One hidden turn or mirror swaps the rows below in pairs. Which row is each named row swapped with?
The rows were stretched afterwards, more along some directions than others.
Z808: [ 24  -2   2  -5   2  -9   5  18  21  30   9  -8  -6 -14 -14  -8 -14 -30
 -14 -23 -13   8  14   1  17 -14 -42   1  40]
Z173: [  6  15  22   6   1 -22   8  -3 -18  -4  -4  12  22  -7 -34 -13   3   2
  32  -8 -12   5  -2   0  -5 -10 -12   6  14]
Z132: [ -6  51 -14  -6 -12 -13   4 -12   8  12 -28 -10 -16 -20  -1   7  -9 -22
  26 -19  -5 -12  -4  10   4   4 -12  -3  13]
Z252: [  0  35 -12  -5  -9  -1   4   7  29  13 -19  -8 -20  -2  12  12 -14 -21
   5 -19   1  -9   6  12   4   1 -15   7  13]
Z15: [ 20  45  12  12   1  -2  22  25  24   6 -23 -22  -5  14  29  -3  12 -27
  23 -25  -8  -1 -11   4  -4  -6 -44  33   8]
Z452: [-22 -11   9  -1  -8 -23   6   0 -15  30  24  -3 -25 -11 -17   4  -4 -13
 -16  31   0  -8  -5  -2 -12  13  -3  -5  31]
Z524: [ 17  19   6  -4  -5 -13  12 -28   6  13  19 -16  13   7 -24  -8   2   5
   4  -8   2 -19  28  15  -5   6 -27  15  28]
Z342: [-19  -4   5   3  -5 -29  18 -13 -20  27  18  -3 -23 -11 -13  -4  -3 -15
 -15  30   9 -10   6   3 -13  26  -8  -4  33]
Z500: [ 18  23  11  -8  -7 -10  10 -30   9  16  12 -13  14   1 -28  -5  -3   8
   6 -12   1 -17  26   9   3   0 -31  18  30]
Z94: [  2  38 -11 -11 -16  -3   6  -4  18  -2 -24 -15  -4  -2  -4   7 -11 -17
  24 -27 -10   2  -5   6  -1 -10  -2   5  12]
Z720: [-26   0   3   1  -8 -26  17  -5 -18  28  16 -10 -26  -3  -9   3  -5  -8
 -15  37  15  -8  -5  -5 -13  24 -11  -3  24]
Z3: [ 16  -8  39  16  15 -15   9  26  21  24   3 -13 -17  16   6  10  -6 -19
  11 -13  -8  -8 -14   4  -3 -13 -39  21  19]
Z235: [ 12  49   4  18 -11  -3  10 -14  -8  18 -30   4  -9 -21  -3  -3   5 -13
  18 -15 -10 -12 -10  10  14  17 -39 -18   9]
Z218: [  3  23   8  15 -13 -26   9   1  18  -4 -29 -14  -2 -16   9   2   7 -19
   7 -32  -9 -12 -10  26   4 -12 -41   3  15]
Z470: [ 20  33   1   4 -29 -14   5  -8  27   4 -28  -7  -4 -27  11 -12  -5   7
   2 -11  -7 -15 -11   5   6  33 -25   4  14]
Z714: [ 17  24  11 -18   5  -9   9 -26   8  18  14  -7   9  -4 -37  -8  -3   3
   6 -11   1 -24  16   8   9   9 -35   7  28]
Z638: [ -4  34   7  -7   8  -8  -1  14  19  15   3  -4 -26  -5   2 -21 -19  -7
  15   7   8   5 -13  26   5  27 -33  12   9]
Z940: [ -6   0   8  13 -16 -15  32   4  -1  10   0 -24  27  -5   0   9   2 -12
   4  -4   1   1  -7   9 -11 -18 -12  13  13]
Z291: [ -3  14   4   4 -13 -16  31   7   2   5 -10 -27  31  -1   4  -2  -1 -12
  17 -13  -5   8 -11  12  -7 -27 -15  16   7]
Z243: [ 11  38   1   9 -17 -30   7 -10   3  -5 -32   2   3 -28   0  -4   9 -13
   4 -29 -13 -18  -4  28  13  -4 -42 -11  16]
Z725: [-20  -7   7   7  -3 -31  12  -5 -12  27  24  -2 -23  -3 -13   3   8 -18
 -20  27   4 -11   2   3  -9  11  -9  -2  27]
Z460: [ 22  37  -9   1 -28 -12  12 -10  16   4 -15 -11  -3 -27   8 -12  -6  10
   9  -7  -5 -12 -10   0   1  34 -24   4  14]
Z702: [ -1  38  -7  -7 -15  -1   5 -10   7   8 -28  -5  -7 -10  -7   6 -13 -20
  13 -19  -7  -1   4   3   8   4  -8 -10  22]
Z448: [ 18   4  -1  -6   2 -14   1  23  18  28  11  -6 -17 -14 -12   5 -18 -29
  -8 -16  -8   6   7  -3  13  -8 -42   0  31]
Z740: [  8  14  25  12   5 -11  16   6 -14  -1  -6  17  12 -10 -18  -9   0 -11
  22  -4 -15   1   0   5   1 -11 -22   9  16]
Z994: [-10  -4  18  -1   4 -19  -4  19  20  -6  -5 -27  -7  25  -3   3  -2  -3
  17 -18  13 -13 -28 -15 -15  -9  -8  19  11]
Z210: [  0  42  12  10   6 -31  13   2  -8  11   6 -32   3 -16 -24   2   9  -8
  27 -20 -14  -2 -21 -16  10  -8 -40  20  34]
Z789: [  5  37 -14 -11 -20  -3   0   6  14   5 -21  -9  -4 -15  -2   3  -7 -10
  21 -27  -8   3   0   5  -5  -2  -5   0  22]
Z810: [ 19  30  13  -7   4  -9  10 -26   8  17  17 -12   3   3 -27  -4  -1  -3
   0 -11   5 -25  23  13   7  14 -39  13  28]
Z534: [-16   2  16  -7   1 -18  -8   8  23 -12 -22 -22  -7  17  -8   9  -4  -4
  17 -16  12  -9 -31 -16  -7   2 -13  13  12]
Z922: [ 11  48   7  11 -16   2   7 -10  -7  23 -33  12  -8 -32  -8   7  -4 -17
  17 -17 -10 -12  -8  10  16  21 -45 -23  17]
Z178: [  1  32  11  16   0 -25  15   5  -4  10   4 -30   2 -19 -18  -3   9  -6
  21 -21 -14  -9 -24 -21   0  -3 -33  15  32]
Z737: [  3  36  14 -12   0 -12   1 -30  13  10   2 -10   9   7 -35  -1  -2   7
  26 -18   6 -20   5   5   5   8 -35  16  16]
Z771: [ -2  38 -17 -11 -17  -9  -1  -5   3  11 -23 -16  -7 -10  -8   2  -6 -15
  19 -25   0   0  -6  -3  -3  -6  -6   1  23]
Z313: [ 19  25   3   4 -41 -10 -11  -9   2  24   1  10 -12 -29 -13  18  18   1
  -5 -21  -6   0  11  -4   5  21 -36  -8  43]
Z673: [ 16  30  13 -12   3 -18   4 -31  15  16  15  -9   1  -6 -29  -7   1  -1
   1 -10   0 -22  28  18   8  12 -36   8  23]
Z928: [ 11  29   9 -16  -2 -14  10 -30   0  13  16  -5  12   1 -36  -2   2   8
  14  -9   6 -17  14  10  -2  12 -34   9  18]
Z738: [ 12  47   2  10  -6  -3  16 -19 -14  18 -24  15  -6 -19  -9   8  -9 -23
  14 -11  -8 -16 -17   5  11  21 -39 -22  14]
Z980: [-18  -6   9   8  -5 -29  11   1 -19  30  18  -5 -29 -11 -11   7   0 -18
 -20  26   4 -12   6   5 -13  14 -11  -6  28]
Z985: [ 12  -9  35  17  12  -6  22  40  11  22   9 -14 -13  21   5   2   2 -23
  15 -15   1  -4 -27  -6  -7 -18 -35  24  14]
Z813: [ 21  38   9  13 -11   1  19  16  26   2 -28 -19  -8   7  21   2   8 -28
  18 -27  -5  -5 -11  -4 -13   2 -39  22   8]
Z625: [ -7  -7  23  -4   3 -19  -3  15  19  -7  -5 -24  -4  30 -10   5  -4 -13
  17 -13   7  -8 -17 -16  -6 -12 -15  20  16]
Z384: [  5  38   7  -2   9  -9   3  10  16  13   8  -7 -20  -3   8 -18 -10  -8
  15  12   1   4  -7  34   5  20 -29  15  -1]
Z197: [ 21  -1   3   0  -1 -11  -1  19  26  29  10  -7 -10  -8 -11  -8 -15 -29
  -8 -20 -13   6   8   0  16  -9 -44   3  34]
Z232: [ 16 -14  38  23  19   1  25  33  22  25   6  -7 -15  24   9   1  -1 -31
  10 -17  -1  -4 -15  -6  -5 -21 -36  25  17]
Z590: [ -3  26  12  12 -18 -25  -2   4  13 -13 -30  -1  -6 -24  11   4  -6 -13
   8 -26  -8 -13  -9  24   1  -4 -40  -8   6]
Z937: [ 29  37  -7   1 -25 -16  14 -14  16  13 -17 -13   0 -28   5 -17   3   6
  -3  -8  -2 -14  -2  12   9  35 -24   5  14]
Z671: [ -4   0   6   7 -13 -11  35   6  -2   3  -4 -27  30   9  -3   4  -7 -13
   9  -6   0   3 -13   1 -12 -28  -9  16  11]
Z242: [ 20   4   3   5   3  -9   2  19  21  28   9 -10 -12  -5 -11   4  -9 -37
  -8 -18  -9   5  12   6  16 -15 -46   5  32]
Z209: [ 22  40  -3   1 -25 -14   4 -17  24  12 -30 -14  -8 -29   9 -13  -7   8
   2  -9  -5 -17  -7   8   7  36 -23   7  16]
Z89: [  7  42  13  18  12 -30  20   7  -6  16  -1 -28 -11 -21 -17  -4  12 -20
  28 -21 -13 -10 -18 -14   7  -4 -41  19  27]
Z14: [ -4  39   5   0  -6 -11   1  17  25  25  -8  -2 -26 -14   6 -13 -14 -14
  20  11   0   8 -17  22  13  27 -35   7   9]
Z380: [ 10  -4  11  -5   6 -10   0  20  32  30  14  -6 -22  -8 -14   1 -23 -31
  -8 -17  -4   9   8  -5  13  -7 -45   4  39]
Z507: [  0  38  15  16   5 -28  23   3  -6  17  -1 -24   1 -24 -22  -6   6 -16
  30 -23 -21  -6 -18 -17   8  -8 -39  14  33]
Z909: [-22  -8  12  -1 -10 -28  10  -7 -11  31  21   4 -29 -11 -16  10  -2  -9
 -16  31   3  -5   1   5  -8  25 -15  -5  33]
Z513: [-13  -3  19  -4  -3 -13   3  15  22  -6  -8 -30  -9  24 -13  12 -11  -6
  14 -14  13  -9 -21 -25  -9  -5 -18  15  24]
Z746: [  8  26  19  11  -3  -3  11  30  31   7 -11 -24 -14  15  29   9   3 -27
  13 -12   2  -4 -14   1 -19  -2 -37  27   5]
Z330: [-17  15  24  -6  -2 -26  -8   3   1 -19 -12 -30   3  14 -16  -3   0   2
  19 -14   7  -5 -19 -11  -6  -6  -8  15  10]
Z98: [-10  -1  17   2   9 -25  32  27 -14  30  23 -18 -14  11 -16  14  20 -14
   9 -12  29   3 -18  -6  -9  -8 -52   6  18]
Z216: [  4  40   4  14  -1 -29  14   0 -13  11   0 -27   7 -12 -27  -6  18  -3
  29 -23 -17   0 -19 -22   6 -12 -35  13  31]
Z640: [-24  -6  12  -2  -9 -23  10   2  -6  30   9   2 -35  -2 -16   6 -11 -18
  -5  26   1   1   0  -3  -4  14  -8  -4  24]
Z201: [ 12  47   4   8  -9  -3   9 -15 -10  16 -20   7  -2 -24  -7  -1  -3 -11
  20 -14 -10  -5  -5  11  12  17 -42 -20  14]
Z418: [-20   5  12  -4   9 -30  36  23 -15  21  25 -26  -6  12 -15  23  16 -12
  12  -6  30  -2 -25  -9 -10  -4 -50   3  15]
Z434: [ -2  29 -11  -8 -17  -2   3  -7  19  11 -25  -6 -15 -11  -2  10 -16 -17
   9 -18   1  -9  -1   3   3   2  -2  -7  21]
Z897: [ 13  31   8  13 -37  -1   1  -7  -1  26   0   7 -15 -19 -16  22  19  -2
   1 -18   1   0   7  -8   3  24 -46  -7  38]
Z156: [  7  21  23   6  -6 -18  13  13 -11  -1 -12   9  25 -12 -30 -14   1  -8
  42 -19 -16   7 -11  -2   1 -26 -24  10  13]
Z863: [-12   2  15  -6  -3 -17  -3   9   9  -9 -11 -33   4  29 -12   3   4   1
  20 -12  16  -7 -29 -23 -14  -9  -1  16  11]
Z337: [ -4  -2   7   2  -7 -19  30   7  -6   9   1 -25  32  -1  -3  -3   1 -12
  16  -9  -4  14  -8   6  -7 -30 -16  18  22]
Z149: [  6  15  24  10  -5  -6  14  13 -16  -3  -8   9  17  -4 -26 -11  -2  -5
  31 -10 -19  11   1  -4  -5 -20 -17  11  21]
Z103: [-18  -5  15 -11  -4 -19  -3  17   7 -16  -4 -23   4  17 -16  -1  -3  -1
  14 -13  14   1 -30 -16 -12  -3  -8   8  21]
Z370: [ 13 -15  32  21  17 -10  23  36  10  23  13  -6 -13  20   9   0   4 -22
  12 -11  -3  -1 -20  -8  -7 -18 -35  24  22]
Z874: [ -3  26   3  -3   4 -12   5   5  21  22  11   2 -25  -2   0 -12 -17 -12
   7  19   3  10  -5  29   8  29 -22   6  12]

Z178 swaps with Z808
Z460 swaps with Z337
Z452 swaps with Z714
Z313 swaps with Z418
Z252 swaps with Z330
Z738 swaps with Z3
Z513 swaps with Z771
Z725 swaps with Z673
Z789 swaps with Z103

